[[-45 -45 -46 -45 -29]
 [ 21  21  23  21  -7]
 [ -1  -1   1  -1   6]
 [ -6  -6  -6  -6  -7]
 [ -5  -5  -3  -5   4]]
->
[[-45 -46]
 [ 21  23]]

[[-8  8 -8  5]
 [ 1  9  9 46]]
->
[[ 8 -8]
 [ 9  9]]

[[-48   9  15]
 [ 41 -26  30]
 [-33 -26  34]
 [ 40 -26  34]]
->
[[  9  15]
 [-26  30]]

[[ 12 -27  30 -17 -40]
 [-14  28  28 -33 -11]
 [ 36 -17  38  -2 -14]
 [-41  -8  -6 -49 -30]]
->
[[-27  30]
 [ 28  28]]

[[ -8  13   2  21  44]
 [-27  -3   5 -13  -2]
 [ 39  36 -39 -16   5]
 [  6 -15  -2  17  -6]
 [-30   1   5 -17  16]]
->
[[13  2]
 [-3  5]]

[[ 48  18 -26 -17 -41]
 [ 28  49  25  16 -19]
 [ 11 -31 -39 -12 -10]
 [  0  42  44  28   6]]
->
[[ 18 -26]
 [ 49  25]]

[[-39   5  35]
 [  3 -29   8]]
->
[[  5  35]
 [-29   8]]

[[  4 -30 -37   0  11]
 [ -3  -8  -6  11  20]
 [ 22 -11   8   5  17]
 [  4  24  -5 -12 -25]]
->
[[-30 -37]
 [ -8  -6]]
---
[[  1 -10  -8  14  -6  -6  -7  -6  19  16  -7  -8  18  -4 -15]
 [  5  15  15  21   9 -39 -32   9  14  11 -15   8  21   2   0]
 [ 12   4   8 -20 -16  17  14  12 -20 -20  -2  14 -19 -21 -23]
 [-16 -21 -22  -2   6  22  18 -19   6   8  16 -20  -2  15  19]
 [  2  -4  -7  -4 -10  12  10  -4   0   1   1  -5  -1  -5  -9]
 [-11 -20 -21 -16  -5  38  31 -16  -7  -3  18 -16 -15   6   9]]
->
[[-16 -21 -22  -2   6  22  18 -19   6   8  16 -20  -2  15  19]
 [-11 -20 -21 -16  -5  38  31 -16  -7  -3  18 -16 -15   6   9]
 [  1 -10  -8  14  -6  -6  -7  -6  19  16  -7  -8  18  -4 -15]
 [  2  -4  -7  -4 -10  12  10  -4   0   1   1  -5  -1  -5  -9]
 [ 12   4   8 -20 -16  17  14  12 -20 -20  -2  14 -19 -21 -23]
 [  5  15  15  21   9 -39 -32   9  14  11 -15   8  21   2   0]]

[[-31  25]
 [ -2  14]
 [ 26 -27]
 [ -1  15]
 [-27  37]
 [-40  27]
 [-38  42]
 [-46  48]
 [  2  -6]]
->
[[ 26 -27]
 [  2  -6]
 [ -2  14]
 [ -1  15]
 [-31  25]
 [-40  27]
 [-27  37]
 [-38  42]
 [-46  48]]

[[ 18  26  -3  45  10 -11   8  21]
 [-15   7   5  41  -9  23  15  15]]
->
[[-15   7   5  41  -9  23  15  15]
 [ 18  26  -3  45  10 -11   8  21]]

[[  9 -14 -16  22   3 -32  30  37  15 -41  -8   8 -10  37]
 [ -5   0 -19  -4   6  -2   6  -7 -16   0  25  11 -17  17]
 [-21 -34  40  -4  11  11   8  -2 -18   3 -10 -12  19  17]]
->
[[-21 -34  40  -4  11  11   8  -2 -18   3 -10 -12  19  17]
 [  9 -14 -16  22   3 -32  30  37  15 -41  -8   8 -10  37]
 [ -5   0 -19  -4   6  -2   6  -7 -16   0  25  11 -17  17]]

[[-44  29]
 [ 35   9]
 [  4   7]
 [ -4  13]
 [-11 -14]
 [ 17 -17]]
->
[[ 17 -17]
 [-11 -14]
 [  4   7]
 [ 35   9]
 [ -4  13]
 [-44  29]]

[[  6  23 -28  -6]
 [  4  -2  13   9]
 [ 19  22  23  -2]
 [ 27 -16 -35   9]
 [ -9 -20 -12 -12]
 [ 19 -30 -30  -3]
 [-18 -17  10  -9]
 [  8 -24 -40   2]]
->
[[ 19 -30 -30  -3]
 [  8 -24 -40   2]
 [ -9 -20 -12 -12]
 [-18 -17  10  -9]
 [ 27 -16 -35   9]
 [  4  -2  13   9]
 [ 19  22  23  -2]
 [  6  23 -28  -6]]

[[ 26  20  -5 -10  16 -34  29  -2 -35 -30 -21  26 -17]
 [ -5 -26  24 -19  18  29  28  -9 -19 -30   2 -25 -35]
 [-24  11   2  20 -19  11  19  17 -27  -4 -22 -34  19]]
->
[[ -5 -26  24 -19  18  29  28  -9 -19 -30   2 -25 -35]
 [-24  11   2  20 -19  11  19  17 -27  -4 -22 -34  19]
 [ 26  20  -5 -10  16 -34  29  -2 -35 -30 -21  26 -17]]

[[ 29   5  -3   0  19  -2 -30  38 -50   5   5 -37  -8   4  -1   0]
 [ -5   1  -3  -2 -26  -1 -17   4 -44  19 -12  16  -2  -1   2   0]
 [ 20   2   1   3  21   4  47   6   5 -24   3  30  -9   4  -6  -7]]
->
[[ -5   1  -3  -2 -26  -1 -17   4 -44  19 -12  16  -2  -1   2   0]
 [ 20   2   1   3  21   4  47   6   5 -24   3  30  -9   4  -6  -7]
 [ 29   5  -3   0  19  -2 -30  38 -50   5   5 -37  -8   4  -1   0]]
